Where one turn sends some rows of the set: a few examples, then the rows asked
Baman: [ 24   8   6  15  -6  14   3  16  -8 -17  11  17   7  -3   9   1  12  16
   9   3   3   5  19   5 -10  -9   2  14 -12  -8  -3  -4   8  13 -14   3
  20  12  -4   0  -2   5   4   9 -11]
Vud: [  9  28  22  16   5   6   6   8  -6 -11   5  -7  22  -1   6  16   6  13
  14   8   5 -12   3   0  -1  19  -5   9   1   9  12   6  -2   6 -10  -4
  13  18  -7  10 -10  -1  -8  23   4]
ledot: [  7  27  20  13  -2   5  13   9   0  -5  13   1  17 -14   0  17   8  17
   0  10  -8 -13   4   0  -3  30  -6  18  -2  12  -4   2  -1   2  -4  -7
  13  19  -6  12  -7  -7 -13  22  -7]
mepo: [ 22  11   4  12 -17  -5   1   9   8 -16  32  -5  -6 -19  -9   0  -6  14
   3  16  -2  -5  -3  -3   9   4  11   4  -3   4  -7  -6  11 -16 -13  -9
  15  19   0   4   6  -7  -8  -1 -11]
fenal: [ 24  16   2  12 -17  -3   0  -2   5 -12  28  -7  -6 -19  -9  11   5  11
   6  15  -1  -7   0 -10  11   8  13  12   2  14 -12   4   6 -10 -21  -1
  15  12 -11   6   1  -7  -7  -2 -13]
sirur: [ 17  10   3  21 -24  -2  -1   9   8 -19  21   4  -7 -19  -6   3   5  12
   5  13  -7  -4  -1  -8   8   9  10  10   1   2  -7   5  16 -12  -3  -1
   9  10   1  12  11  -1  -1  -1 -10]
nuno: [ 17  10   8   8 -14  14  -9  20   0  -7  13   5  10   4   6   6   2  23
   1  -1   0   1  21   0 -11  -3 -12  -4  -9 -12   1   1   2  11 -20  -7
  19  13   9   0  -3  12   5  14 -10]
Dib: [ 22   5   6   8  -5  14  -7  15  -5 -11   1  11  12   0  13  -4   6  17
   9  10   3   3  17   0  -9   5  -4   5  -3  -4  -9  -3  16  20  -2  -9
  21  14   3   6  -5   7   0   9  -7]
Tifa: [ 20   5 -11  14  -8  12  -2  15  -9 -15  11  16   5  -3  11   1   4  11
  10   3   8   4  16   0 -11   3   4  -1  -4 -12  -1   0   4  15  -7   2
  18  18   6  -3   0  -3   6   1 -12]
pov: [ -6  28  17  12  -2   5  -1   0   7  -7   2  -5  16 -12   6  12  10   7
  -4   5   1  -9  10 -11  -1  20 -17   7   3  22   5   3  -3  -5 -15  -1
  16  13   2   9  -6 -11  -9  14  -6]
Sukol: [ 20   4  -3  12  -5  11  -7  23   1  -5   4   9   4   5  17   1  -1  17
   2  -1   1   6  19  -1 -15   5  -2   0   0  -9   3  -2   9  10 -11  -6
  18  18  -1   4   0   0   8   9  -7]
zefim: [ 15  29   4  17 -15   9 -13  14  -8   4   7   0  23  -6   6   9  17  16
  -4   5  -8 -10   7  23  -3  11  -7   5  -1  10   8   8  -6  -9   1  -2
  26  25  -9   1  -6  -7  15   8  -8]
Dor: [  0  30  20   8   1   6   8   9  -1  -3   3 -10  14 -13   2   6   1  14
   4   6   6 -16   1  -9  -4  20  -7  12   4  16   7   7   1   3  -5  -8
  18  21  -8  12  -7 -11 -12  19   2]
Dorep: [ 25   0  11  12  -8  16  -7  16   1 -12   8   7  17   4   8  -2   1  16
   5   7   0   6  24   5  -9   0 -13   4   0  -9   5  -3  10   5  -6  -4
  27  12   0   2   5   0   4  -6  -4]
vipir: [ 20   8   2   5   0  -3  -7  14   1   1  15  -2   7 -23  -5   9   4  18
  13  -8  -7 -24   8   8  20  -2 -15  -1   2   2   3  15 -10  -1 -16 -16
  24  25   0  -2  -1  -7  12  -4 -21]
bepil: [ 20  11 -12  23  -4 -11 -13  13   6  -8  -3   2  25 -13  10 -10   2  19
  11   7  -5 -11  21   3  15   2  -2   7  -5  13  15   4 -14 -10 -13   0
  26  20   4  -6  -3 -11   0   7   0]
babo: [ 24  31   4  18  -9   3 -17  13   4 -14   9  -7  11 -18  -4  -5  10  20
   1  -9 -13  -9   4   2   7   4  -8  18  -8  21   9   8 -10 -11 -19   0
   9  33 -15 -17  -9  -2   3  -1  -2]
nilo: [ 23  28  -5  10  -4  11 -13   7   8 -14  16  -9   7 -13  -9 -11   4  16
  14  -1 -10 -11   8  -1  11   9 -20  16  -2  15   4  10 -11  -4 -13  -1
  11  38 -14 -19 -13   4  -2   7  -4]
Fatug: [ 25   5   2   8  -7  15   1  20  -2 -13  14   4  13  -2   8  -1  10  18
   5   6   3   9  20  -3 -10  -3   4   2   1 -12  -3  -4   9  16  -7  -9
  23  19   1  -1  -7   9   8  10  -8]
gaka: [ 29  27  -6  13  -3  15  -8   5  12 -13  11 -11  10  -8 -14  -9   1  19
  13  -2 -12 -12   4   8   5  -3 -17  20   3  15   7   6  -4   3 -11  -8
  11  31 -13 -11 -10  -8   8   9   4]
Dava: [ 16  19  -3  17 -15  -1  -2   2   2 -20  25   5   0 -21   5  12  -3   6
  16   8  -4 -11  -7 -10   9   1  16   4   3   0  -5  -5  12 -11  -8   2
   9  14  -5  12   5  -4  -4   2 -13]
Pud: [  1  26  16   8  -3  12   2   5   4  -3   7  -6  16  -7   9  14   5  23
  12  -7  -3  -9  11  -2   5  28 -10  22   5  15   1   1   4   0  -9 -10
  19  21  -9   3  -5 -13 -18  15  -4]
nopi: [ 25  26  -5  19 -12   5 -15   8   6 -17   9  -5  12  -8 -14  -3   7  22
  11  -7  -5 -10  -5   3  -2  -2 -17  20   1  15  10   5 -12  -5 -19   0
  14  36 -15 -16  -7 -11  -3   1  -6]
vizo: [ 23   8  -3   2   2  -4 -11   7   1 -19  13  -3  -1 -15  -4  -4  11  22
   7 -14  -1 -14  11   5  10  -9 -17  -5   5  12  -1  23 -11  -3  -6  -7
  14  27   1 -11   1  -1   4  -1 -15]
Mabe: [ 18  13   5  12 -18  -7   0   3  12 -19  24  -3  -1 -23  -7  -3  -1  11
  16  10  -1  -3  -2   1  13   4  11  14  -5   5  -2   0   9 -17 -14  -2
  12  10   2   4  13  -3   2  -5  -9]
fari: [ 25  31  -1   8  -6   4 -11  12  -3 -12  12  -3   3 -22  -6  -7  -1  24
   4  -1  -8 -13   1  -1   5   2 -23  27  -2   9   7   8 -13  -4 -12 -11
  12  29 -15 -11 -13  -4  -6  11   3]
dod: [ -5  30  16  19  -1   6   2   2  -6  -8   2   9  20 -10   5  14   5  16
   2  -2   5 -15   3  -6   2  21  -6   7   6  20   5   7  -1   7  -7  -5
  20  20  -7  10  -3  -3  -6  22   3]
kefe: [ 10  32  12  10   4   7   8  -3  -8  -6  14   7  17  -8   1  18  -3  11
   3  11  -4 -14   6  -5  -6  21  -8   7  10  11   2   3   1   4 -13   3
  13  20  -6  15 -11  -9 -15  13  -7]
vis: [ -1  25  20   9   1   8  12  11  -2  -4  11   0  18  -1  -2  15   9  15
  -4   2   2 -13  12  -1   7  27  -5  12   7  13   4   7   0   1 -12   0
  16  19  -4  13  -8  -6  -6  21  -3]
roz: [  2  29  18  12   3   8   5   6   5  -5   6   1  21 -17  -8  17   8  11
   7   5   4 -15  10  -7  -5  25 -11  13   1  15   7   5 -10   2  -5 -11
  14  18  -4   7  -8 -16  -8  16  -6]
Mag: [ 28   3  -3   7 -10  13  -7  14  -2  -9   1  10  10   3   9   0   1  23
  11   1  -1   3  21  -2 -11   5  -8  -1  -5  -5  -2   2  12  16 -17 -11
  21   8   0  -9  -4   3   6  11  -6]
Vek: [ 16  12  -3  13 -21  -4   2   7  10 -21  20  -5   0 -16  -7   1  11   7
   9  12  -3  -1 -11 -16  15  10  12   8   4  10  -6  -3  14 -11 -12   0
  17  17   3   6   5  -6  -6   0 -12]
Sabi: [ 30  18  -7  17 -10   4 -10  15   0   0   6  -1   9  -6  -7   2   8  18
  11   8 -10   8   2  18   6 -12   0   2  -3   3 -15   9  -5  -1  -4 -12
  33  24  10   1 -12  -8  -4   8 -16]
kugi: [ 14  23  -2  17  -6   3 -10   1  -6 -11  11 -12   1  -7   0   2  18  28
  14   6  -6 -17  -2   8   7   0   1  15  10  27  -2  13   6 -17   0  -8
  24  23  12   3   1  -8   3   4  -7]
tenit: [ 25   9   5   8  -3  -9 -15   9   0 -10  18   8  -5 -18  -3   5   0  17
   9  -2  -4 -14  12   1  21  -3 -26  -8   1   4   0  10 -12  -9  -6  -9
  13  29   2  -1   6 -10   9   2  -8]
Bimu: [ 24  14   6  13 -19  -7  -3  -8  11 -27  23   2   2 -20  -2  11  14   8
   8  12  -1  -2  -3 -15  11   6  12   5  -3  10  -9   1   1  -3  -5  -5
  16  15  -2   9   8  -8  -6   1 -12]
Loti: [ 17  13   3  16   4  -9 -10  21   6 -10   3   9  19  -9   3   0   7  10
  10  -6 -10  -9  13  10  14  -8 -10  -1 -14  21   7   6 -19   0 -12  -2
  34  21  -1  -7  -9  -7  -7   7   1]
kuro: [ 29  13  -3  14  -4  11  -5  10 -13 -12   7   8  11  -1  11   3  -2  21
  11   8   6  -5  16  -7 -13  -3   3   1  -2 -10  -4  -5  10  12 -14   1
  18  12  -3  13  -6  12   0   9  -5]
Lafi: [ 11  15  -2   5 -22   4   1   2  15 -22  28  -7  -2 -27  -2  -1   4  11
  11   6  -1   1  -6  -5   5  -7   7  11  -9   6  -7  -4  10 -12 -10  -3
  15  17   7  -3   2  -3  -7   3  -4]
tenam: [ 19  10   7  12   1  -6 -12   5  -1 -14  19  -6   6 -21  -2   4   8  22
  17 -15  -2  -8  12  10  10 -10 -17  -7  10   3   5  17 -11   0 -13 -11
  24  27  -7  -4   2  -6  10  -5 -14]
niset: [ 18  11  -1  19  -4  -8  -9   5   2 -10  -3   7  21  -5   8   1   3  21
   8 -10  -3 -14  18  10  15  -4  -1   6 -10  16   9   6 -15  -9 -18  -1
  36  20  -4  -7 -11 -13  -7   3   5]
gimek: [ 24  12   0  18 -28   0   4   9  11 -19  17 -10   0 -24 -15   4   2  17
   9   2   1  -7  -2  -9   9   7   2   8  -2  -4  -9  -1  -1 -14  -4  -7
  20  15   2   7  13  -9 -11   1 -13]
Fud: [ 24  14   5  21 -13  -4   2  -4   9 -19  22   0   1 -23 -14   3   6  14
   8  12   0  -6 -12  -9   7  -1  11   9  -5  11 -10  -5  11 -14 -14  -4
  16  25   0   5   3   1  -9   3 -12]
sal: [ 22   2  -1  13  -7   9  -9  12  -3  -6  16  20   8  -5   9   2   4  17
   1  -1  -3  10  15   6 -15  -2  -1   1   4 -11   0   3   7  13 -14  -2
  21  17  -3   0  -2  12   5  11 -14]
Zitoz: [ 20   8   0  15   6  -8 -17   9   4  -6  -5   7   8  -8  17  -8   4  12
  13  -1 -11  -9  13  -3  12  -5 -13  13 -17  10  13  -3  -9  -7  -8   0
  30  20  -5  -3  -8  -9  -1  10   3]
keb: [  7  25  19  11  -3   8  -2   6 -11 -11   7   4  17 -10  -3  17  13  21
   5   0   0  -6   2  -1   3  31 -12  10   5  12   5  13   3   9 -18   2
   8  15  -4   9  -9  -5 -13  18  -2]
lekit: [ 22   6  -1  10   1  -1  -7  12   2 -17  16  -3  -1 -21  -1   3   5   8
  11 -12  -9 -21  12   4  20   1 -18  -6   4   5  -1  12 -20  -5 -11 -12
  24  23   1  -8   1   5  11   1 -15]
vebi: [ 19   9  -4  19   2   0 -10  20   5 -13  -5   5  20 -11  10  -3   2  10
  10   5  -6 -10  19  -3  17  -2 -11  10 -10  17   6  10 -16 -12 -17   4
  30  24  -1  -9  -9   2   0   2   7]

bepil goes to vipir
ledot goes to Dib
gimek goes to Pud
Now find these:
nilo goes to vebi
nuno goes to Lafi
Vek goes to vis
Mabe goes to roz
tenam goes to nopi
Fud goes to dod
Zitoz goes to tenit
Tifa goes to fenal
zefim goes to Sabi
Dor goes to Sukol
Loti goes to vizo
keb goes to Baman
Dava goes to kefe

Where one turn sends some rows of the set: a few examples, then the rows asked
zovas: [-19  -5   8   0  -3  11   6 -16  19  -1   4  -3  10  -4 -13]
rik: [ -2  -5   1  10   2   0   6  -3   5  13  19 -14   9 -13  -3]
kide: [  5 -17  -6  -5 -16  15  -3 -24   7   0  13  -1  10  10  -7]
lum: [ -3 -10   6   2 -20  -2  -3   3  10   9  19 -11  14  -9  -2]
zon: [ -9 -19  -3   6   6   5   8 -20   0   9   8  13  19   9  -3]
runil: [  9   5   1  -1  -7   6 -11 -25  13  17   7   5  25  -3  -7]
fizar: [-14  -1  -2   0 -20   3   2  -8  -9   6  20   1  30 -10   1]
gukod: [  6 -12  -6 -10   7  11 -10 -25  -2   6  11  -7   9   1  -8]
Rom: [-12 -22   5  -7  -5   2 -11 -18  -2   6   6   9  26   2   3]
Vopog: [-17  -4   2  -7  -9   6 -12 -29   9  14  16  -5  22  -2  -7]
Gogu: [ -3 -21 -11  -1  -8   0  16 -10  -4   2  24  -1  18  -5 -10]
Ruva: [-19  -9   0   2   1  -3   3   1  -1   8   4   1  12 -21  -5]
tok: [  6 -15  -5   0   2   9 -11 -14   8  10   5  22  23   2   0]
zakor: [  4   0  -5 -14  10   2   0 -13   9   9  11   9   4  -8 -20]
redi: [ -8 -18  -3  -8   3   6 -13  -3   3   1  15  -8  26 -18  -4]
Nuz: [ -4  -1  -5   0  -4   1   7 -24  11  19  16   3  17  11 -16]
rogi: [-12 -10  -9 -12   1  16   0 -29  -3   2   3   8  19  -8  -8]
memin: [-13   4  -7  13  -3  10  11   0   4  10  16   3  27  -2  -7]
bon: [ -7 -11 -10 -11 -11  14   6 -17   9   3   1  15  20   6 -16]
rep: [  3 -12   4  -3   1  11  -6 -13  12   3   0 -10  16  13 -11]
bedu: [  1   6 -10  -4  -2   5  -9   2  -2  13  17   9  29 -13  -5]
roba: [ -2  -5   0 -12   1   8  -1 -16   3   4 -12   6  27  -2 -12]
vulu: [ -6  -9  -1   3 -19   2  -1   6  10   5   2  12  15 -18  -3]
ripi: [-12   1  -6  13 -12   1  -1  -1   6   3  14  -3   3   2 -17]
zizad: [  6   7  -5   8  -3  -2 -13  -2  -1   7   8  -1   5 -10 -13]
ruze: [ -5  -9 -13   4  -7   2   9  -3  -1  10  14  16   5 -20  -6]
kor: [ 13 -11  -4  10  -6  11   4  -1  13   0   6   3  27  -9  -5]
Vefeb: [  4  -4   6 -12 -21   5  -1 -25   6  -2   8   7  10 -14  -5]
duri: [-10   0  -5   6 -19   3 -14 -13  -4   0  16  -5   4 -14  -6]
gef: [  7  -6  -9   4 -10   7  -5  -3  10  13  28  -1   7 -17  -2]

rep goes to Ruva
Nuz goes to fizar
kor goes to zovas
Now find these:
rogi goes to gef
ripi goes to Rom

